[[264 692 773 349 233 490]
 [182 387  89 456 301 364]
 [377  93 149 503 502 422]] ans = 692

[[9 6 8 4]
 [6 5 2 7]
 [7 4 4 9]] ans = 6

[[-24  -8 -32 -38 -35]
 [-41 -13  14 -21 -45]
 [ 44  31 -37  11  36]] ans = -8

[[5428 2873 5854 3936 4917]
 [9706 9702 8168 3957 7568]
 [5084 2950 8716 8473 4126]] ans = 2873

[[8133 3106 2255 5384 7393]
 [4606 5920 6044 6607 4716]
 [3195 4126 5604 2712 7720]] ans = 3106

[[6291 5967 4058 4167 4077 4724]
 [7950 6236 3517 5020 3673 6358]
 [2295 6844 5757 2212 6300 6494]] ans = 5967

[[ 931  936  923 -587  922]
 [-596  894  452  971  770]
 [ 590  456  275 -588 -241]] ans = 936
---
[[  3.6  28.5 -15.4  28.5  -5.3]
 [ 25.9  16.7   1.1 -14.6  15.7]
 [  3.4   8.8  19.7 -30.8 -58.1]] Answer: 3.4

[-10.2   2.4 -37.7   6.5  67.8 -57.0  24.6] Answer: -37.7

[[ -8.2 -65.0  75.8  -8.9  41.0]
 [-47.2  43.9  18.0  71.0   2.7]] Answer: -47.2

[ 40.2 -10.9  46.3 -13.5  36.5 -56.4] Answer: -10.9

[[-21.2 -51.0  42.3   4.2 -15.9 -20.9]
 [ 21.8  53.7 -45.1   0.8  22.4 -62.4]
 [ 32.9 -76.8 -44.4 -17.1  53.8  60.5]] Answer: -76.8

[ -7.7  26.4 -59.5  40.1 -36.5] Answer: -7.7

[[-71.8  31.2 -25.2 -26.4]
 [-29.5 -69.3  32.7 -36.5]
 [-38.1  41.8 -49.2 -23.4]] Answer: -36.5
---
[[-21.2 -11.1 -23.9  -9.7 -32.0 -11.9  32.7]
 [  3.5   3.8  37.4  32.4  31.0  -5.4 -13.6]
 [ 19.8  47.5 -26.5 -70.4 -45.7 -28.6 -39.3]] 32.4, 47.5

[ 69.5  35.9  49.5 -58.3   8.2] 49.5, 69.5

[ 55.9 -23.0 -20.6  34.3  58.2] -20.6, 58.2

[ 59.1  -5.3 -35.3   4.9 -11.0] -35.3, 59.1

[-37.4   7.0 -25.5 -58.5  27.2] -25.5, 27.2

[ 20.7  34.8  66.7 -34.4  -2.7] 66.7, 66.7
---
[ 43 212  75 206 125  89] → 212, 43

[154 449 199 757] → 757, 154

[[ -62  139    1   68   57 -562  -21]
 [ 133    1  -35   64   33  770  -21]
 [ 151  -29  -18   12  141  890  -21]] → 890, -562

[4 6 9 5 6 1] → 9, 1

[20 27 81 36 77 40 52] → 81, 20

[4334 5501 4039 5559 8179 5791 2939] → 8179, 2939

[[374 789 538 467 516 324]
 [ 83 794 342 166 122 292]] → 794, 83
---
array([7, 4, 2, 7, 2]) | 7
array([771, 132, 801, 390, 709]) | 771
array([8, 0, 8, 9, 9]) | 8
array([-21,  42, -27,  22,  -6]) | -21
array([6625, 5572, 6934, 1278, 9229]) | 6625
array([25, 11, 79, 29, 52]) | 25
array([219, 152, 139,  56, 121]) | 219
array([7733, 6084, 2136, 7562, 7845]) | 7733
---
Input: [-39.0  25.6 -55.5 -13.5  -9.3  19.3  47.7]
Output: -39.0, 47.7

Input:
[[ 63.4 -68.6  13.5   9.7  55.3]
 [ -8.9  38.1 -12.9 -60.6 -56.0]]
Output: 63.4, -56.0

Input: [ 41.4 -26.2 -59.2  49.4  64.7]
Output: 41.4, 64.7

Input: [-52.2  -4.9  62.6 -42.8 -50.8]
Output: -52.2, -50.8

Input: [-28.1  12.9  73.7  56.7 -19.5]
Output: -28.1, -19.5

Input: [-20.0  26.7 -36.6  41.7 -57.7  21.8]
Output: -20.0, 21.8

Input: [ 26.9 -18.5 -58.1  32.7  41.9 -30.6]
Output: 26.9, -30.6
---
array([[-61.8,  16.4,   5.9,  53.7],
       [ -4.3,  11.4, -27.7, -23.8],
       [  0.4,   0.0,   0.6,   0.6]]) Out: -27.7

array([[  0.1,  50.6,   6.5,  -1.3, -29.9, -38.1, -37.9],
       [ -6.9, -39.9,   0.9,  -2.8,   9.4,  55.5,  29.9],
       [  3.1,  -8.1, -20.5,   1.8,  25.3,  26.3, -21.5]]) Out: 55.5

array([[-20.9,  10.7, -25.8,  26.9,  -2.3],
       [ 29.0, -35.0,  22.5, -62.7,  -9.6],
       [ 10.3,  14.3,   6.0,   7.3,  14.6]]) Out: -62.7

array([[ -2.7,   4.8,  11.5,  -4.5,  15.6],
       [ 24.1,  -0.6, -57.4,   2.0,  41.9],
       [-25.0,   8.4,  63.7,  -8.1, -14.8]]) Out: 2.0

array([[-15.0, -20.3,   8.1, -30.6, -31.6,   5.0,  -9.2],
       [ 52.0,  20.5, -44.3,  22.3, -42.9,  65.9, -46.1],
       [-17.5, -18.0,  15.4, -11.6,   5.8, -24.0,  14.3]]) Out: 65.9

array([[-30.0, -20.5, -21.9,  58.7],
       [ 25.6,  50.1,  25.8,  21.5],
       [  2.5, -15.1,   9.6, -31.8]]) Out: 25.8

array([[-14.2, -20.2,  19.8,  54.4,  36.5, -17.8],
       [-13.0,  15.3,  32.9,  69.8,  19.3,  -0.7],
       [  2.5,  23.8, -45.0, -73.9, -32.4,   3.4]]) Out: 19.3

array([[-35.2, -15.6, -53.6, -76.7, -38.0, -51.9],
       [ 55.4,   9.5,  35.2,  73.1,  22.4,  37.1],
       [ 32.9,  29.9,  59.7,  65.0,  31.3,  41.6]]) Out: 22.4
